Each path below is one point turned by a fixed rotation once a step. After each direction that follows a path, write how fast that rotation turns it, in deg/step (0 if it stays still).
Each turn is a multiple of 5 degrees from 10 to 175, or 0.
Each row of a path follows its step; steps can be skipped.
Rotation 1:
step 0: [ 29  -7  25   1  -4 -17  34   9   7 -11  21  -5  21 -22   8 -11  11  -4
  -2  20  -1 -15 -18  17  -8 -13   7 -15  -2  19   8  -8  15 -16  13]
step 1: [ -1 -13  -6  -2   9  17  -9  -2  10 -16   5  38 -19  19  -8 -21 -14   6
  16  23 -14  -7  -8  -4  -2  -2  26 -37 -12   3 -13   8 -16  -4  -8]
step 2: [-30   1   7  -9 -29   8  23  16 -16 -12  10 -35   1  -3 -19  -2   9  10
  14  -4 -13  19 -10   7  -4 -13  21   8 -13  -2  -7  23 -13  17   6]
step 3: [  1  13 -11  24   0  12 -21  -2 -30  -8   2   7   0  -9 -20  29  11   6
  -2   0  16  -5 -14   9 -14  29  30 -11   6  20  22 -10  10 -12  10]
step 4: [-17  33   8  -3  21 -16 -18 -12  14 -16  12   5  21  32   5  -6   8  -7
 -18 -14   1  -2  10  -2  -4 -13  15 -10  13  -8   2  28  -2  22  19]
step 5: [-14   6  -9  20  -1   5  24   6  -9  12  -4 -21  15  -1  10   2  19   7
 -19  29  -9 -43   1 -14  -4  10   5   5  -2 -34  -7  -4  11  -8  -6]
step 6: [ 35  -8 -18   7   1  -1   2 -16  -1 -13  21  17  23  -6 -18  18 -16 -17
 -14   0 -40  -5   8   1 -11 -17   2  -6 -19   6   5  -1  18  11 -14]
step 7: [ -5  11   3 -14 -22 -10   9  -1  -8  10 -14  17   2  11 -14  -8   1  -7
 -11   5  -8  12 -25 -17 -27 -26   0 -19  14 -17 -26 -18 -33 -13   1]
step 8: [ -4  -7 -17  -6  18  -3  12  21   4  -5  14 -12   7 -10  -8 -16  18  17
   6 -25 -10  -7 -46 -10   7  -8  22  15 -14  23   7 -19  10 -11   3]
step 9: [ 14 -11  12  28  15 -17  -1   3   5  -1  19  -4  -7   9 -12  -2   6  -2
   2  10 -11  13  -9  -2  -9  36  -1 -43   0  17  -6   8 -19  11  25]
step 10: [  6  -3  -1 -20 -22   9  11  19 -13 -24  22  -3  -7  29  33  -7  13  21
  -5  -3   3 -17   9   7  -9  -6  24  -8   9 -13  16  22 -20  -5   2]
step 11: [ -3  28  -3  28  -2   6  -2   2 -10 -14   8 -15  12 -18  -8 -13  -3  -9
   3  39   5   5   2  25  15 -10  29 -13 -28 -11  16 -14   6  -1  -3]
Directions:
[ -3 -14   4   5  -5   2   8  -1  -7   3   7   1   1  10  -4  10  -4   5
   1  -1  -5   5   0  -4   2   7  -6   1  -2  -6   9   1   2   7  -3] -> 100
[  8  -3  -2  -2   7   3   6  -4  -9  10   4   4  -2   1   4  -4   1  -5
  -6  -4  -6   3  -8  -2   1  -7  -8  -1   3  -3 -13  -3  11  -2   1] -> 45
[ -5  10   3  -4  -3   0  -9  -4  -7   3   6  -2   0  -1 -11   4  -4   3
   0  -5   3   6  -7   2   5  -4   1   6   7   1   2 -16  -4   1  -1] -> 80
[  2  -2   7   0 -10   2  10 -12  -3  -5  -4  -5  -8  -1  -2 -11   4   3
  -8  -5   2  -8  -1  -1  -5   4   2   9   2   0   4  -2   2  -5   0] -> 140
[  6   2   1   3   2   2   0  -5  -4  -3   2   3   2 -11  -2   3  -3   3
  -6   9  -4   2   4  -7  -1   2  -6  -4   7  20   6   1   3   2   3] -> 125
[ -6   3   2   5   1   6   4   3   7  -2  -1  12   2   8   3  -6  -2   2
 -10   4  12   9  -5  -4   2 -10   0  -1   1   0   9   0   3  -4  -2] -> 110
Rotation 2:
step 0: [-27   6  -8 -12 -30  17   0   7   3  -5 -38  -8  10  12  -2 -15  37 -26
  16  -5  26   1  21  12   3   5  -1   3  -2  16  10 -13 -16   0   2]
step 1: [  4  -7   6 -15   8  -4  -9   0  -7  -9 -13 -35  16 -32   9 -15  -6  10
 -14 -32  -1 -23 -15 -10  13   3  27  15 -10  16  24  12   8  24  -6]
step 2: [-21   5 -19  -3 -14  22 -31  16   1  14 -13  -1 -13  13  21   7   5 -15
  17   3  -3   6 -26   1   7 -24  22   7  10   1  -7 -16 -16   3 -42]
step 3: [  4   9  -3   4  -2  11 -32  -1   7  -8  19 -22 -21 -15  11  13  19 -14
 -29  -6 -16 -20  11  16  17  12  12   7 -18  23  17  16   8 -24  17]
step 4: [-36 -22 -19   7  -4 -14  -2   5 -21 -21  16  10 -22  -3  33  -6  -6   7
  -4  16  -6   5   2  -9 -29   1  -3  10  -2  13   8   8  -8  11 -38]
step 5: [  0  10 -27  -8   4   0 -27 -23  24  -3  15  -6  14 -14  -4  20  23 -18
  -8   5   7   5   4   6  -9  -1  -8  19 -24 -25 -24  27  22 -10 -10]
step 6: [-45 -20   4  16 -18  14   0 -10 -10  -1  27   7  21  -2  11 -15  -3  -2
 -10   7   9  -9 -14   1 -35   8   6  -6  -1  -5  18 -21  17 -12  22]
step 7: [ 10   4 -12  -3 -20 -14 -11   6   0 -11  -6  -4  32 -12   5  17   3   9
  12 -11 -44  17  -5   0  -7  23  -9 -19 -20 -34   3   7  15  15 -12]
step 8: [  9   3 -16  35 -25  26   1  -7   3  -3  -8  15   5 -27 -12 -12  17   4
 -21   9  21  14 -18  -4 -13  25  18 -13  18  -5 -15 -22 -13 -11   2]
step 9: [ 15  -9   8  -7  -1 -18   8   7   6 -18  11 -18  35 -23  11  28  -1 -10
  17  15  -9   2   1   1  16  30 -11  -4  14  22  21 -30  14  -4  -8]
step 10: [-17  29   0  13   6  -8  -9 -10 -17 -10 -32  14  -3 -38   7   3 -10  12
  -7 -18   1  34 -11  15  -4  -7 -14  19  16   2 -13 -20 -17  -4  -1]
step 11: [  3   0  -3  -3  10   9  -5  -2  13   1  -5  -7  -7 -29   1   1  -4 -10
  54   7  11 -13  19  -5  13  29  16  23  11 -12  18   1   0 -32   9]
Directions:
[  4   5  -6  -2   2   4 -11   2   6  -6   0   6  -2  -1  -5   0  -4   7
  -1  -3  -2  -2   5   1  -3  -6  -3   5   2 -13  -7  -8  -8  10  -7] -> 130
[ -2  -5   3   2   5   5   2   5   4  -5   3   0   1   0   3   2   4   5
  -2  -2   2 -15  13   6  -3   4  -1  -4   1   6   7 -11   8   5   5] -> 130
[-8 -1  3  4  0  3  6  9  0 -2 11 -4  0  4 -1 -3  1 -6 19  5 -2  0 -3  2
  6  5 -4  1  0 -2 -3 -2 -1  7 -9] -> 155
Rotation 3:
step 0: [  7   8 -15 -11 -24  -3  -3  -1  -8   0   0 -34   1  14   5   0  13   4
 -27  19 -28  -7 -13 -20   0  -3  -3 -11   2 -26  17  -1 -10   2 -27]
step 1: [-25  -1 -16  -8   6  17  19  22 -10   0 -16  -5   5   4  -1  -5   5 -19
  11 -11  31 -14   7 -20 -26  24  20 -11 -13  -5   9 -13   4  10 -14]
step 2: [  7  45 -20 -16  -2   9   6   4  23   8  -7 -29  17  11  23 -22  -6   6
  -8  22 -11   0   4   7   2   9 -20  -5  -3   5  -7  -3   2  11   2]
step 3: [ 10   6  13  -8  -7  -5  -3  14 -15 -16  -7 -24  11   6  -8  -4  -1 -13
   7 -42 -15  -9   3 -25 -30  20  -2   9   7   8  -5  -1   7   2 -26]
step 4: [  3   5  -4 -10  17   4  18   9  17  -6  -3 -19  20  -4  14 -14 -12 -16
 -23   4  15 -36  -9  -4   2  -9   5 -26  -3  24   0  26  -2  -5  14]
step 5: [  9   6  -9 -33 -11  -4  16  10 -19  -4  18  -2   3   1  10   9  -5  14
 -12 -10 -38  -7  -6  -8  -6  20  -8  -4  -5 -17  13  17  31   4 -10]
step 6: [-14 -27  -3  -2  17  -9  17  10  -7  -2   2 -27  20  16 -17 -13   9 -17
 -20  16   6 -10 -10 -14 -23  16  10 -26   4 -11  -9 -10 -13   1   3]
step 7: [ -2  39  -9 -26   4   6  13  14   8  10   7  -6 -16 -24   5  -5  -2  26
  -1  13  -1 -13  -6 -12   1  37  13 -10 -12   9  -1 -13  11   4   8]
step 8: [ -3  16  -6 -11 -34 -19  -9  -5 -10 -17   4 -34  17  32  -7   0  -4  -2
  -9  -3 -13  -4   1 -16  -6  -1   4 -21  10   3  -6 -26 -10   3 -17]
step 9: [ -3  -1  -4 -16   3   8  20  27  -4 -27  -8 -14   1 -15  22 -24  -4  -6
  -3 -16  34 -15  -8 -11   0  11  18   6 -25  12   5  -8  -3  -7  -5]
step 10: [ 16  27 -20 -10  -4  13  11 -18  13 -12  16 -19  10  18  13 -20   5   3
 -19  10 -23 -10  17 -13   9  -7  -8 -14 -10 -11   4  11  23  -6 -17]
step 11: [-18 -28   0  -8  12  -8   4  16 -25   4 -10 -22  -1  17  -1 -12   5 -17
  -2 -17  -7 -30   6 -10 -14  26  -1  10 -11   8  -2  -3  16   8 -25]
Directions:
[  5   2   4   3  -6  -4  -1   2   3 -12   2   3   6  -1   9  -2  -5   5
  -5 -13   2  -4  -6  -2   6  -8   7   2   5   2   1   6  -3  -9  -2] -> 70
[  1   7  -6   4  -1   8  -3  -3   3  -3 -10  -2   1   7   7  -9   3  -8
   7  -4   4  -2   8  -1   3  -5  -6  10  -5   3   3  -1   2   2 -11] -> 45
[ 1  6  0 -4  6 -4 -7  9 -2  1  6 -5  8  1 -6 -3 -5  3  5  0  6 -7 -2  0
  1  4 -8 -9 -9 -7  5  2  0 -8 -9] -> 0
[  0   0  -6  -6  -1  -4   4   5   7   4  -4   9   4  -7   3   2   4  -2
  -4  10  10  -2  -2   0  -6  -3  -2   4  -5  10  -8   0   4 -13   1] -> 140
[ -6   1  -2  -4  -9 -12  -3   2  -1   5   2   1   1  13   9   1   1  10
  -2  -1  -5  -1   9  13   1   3  -4   0   1   4   0   3   4   1   1] -> 130
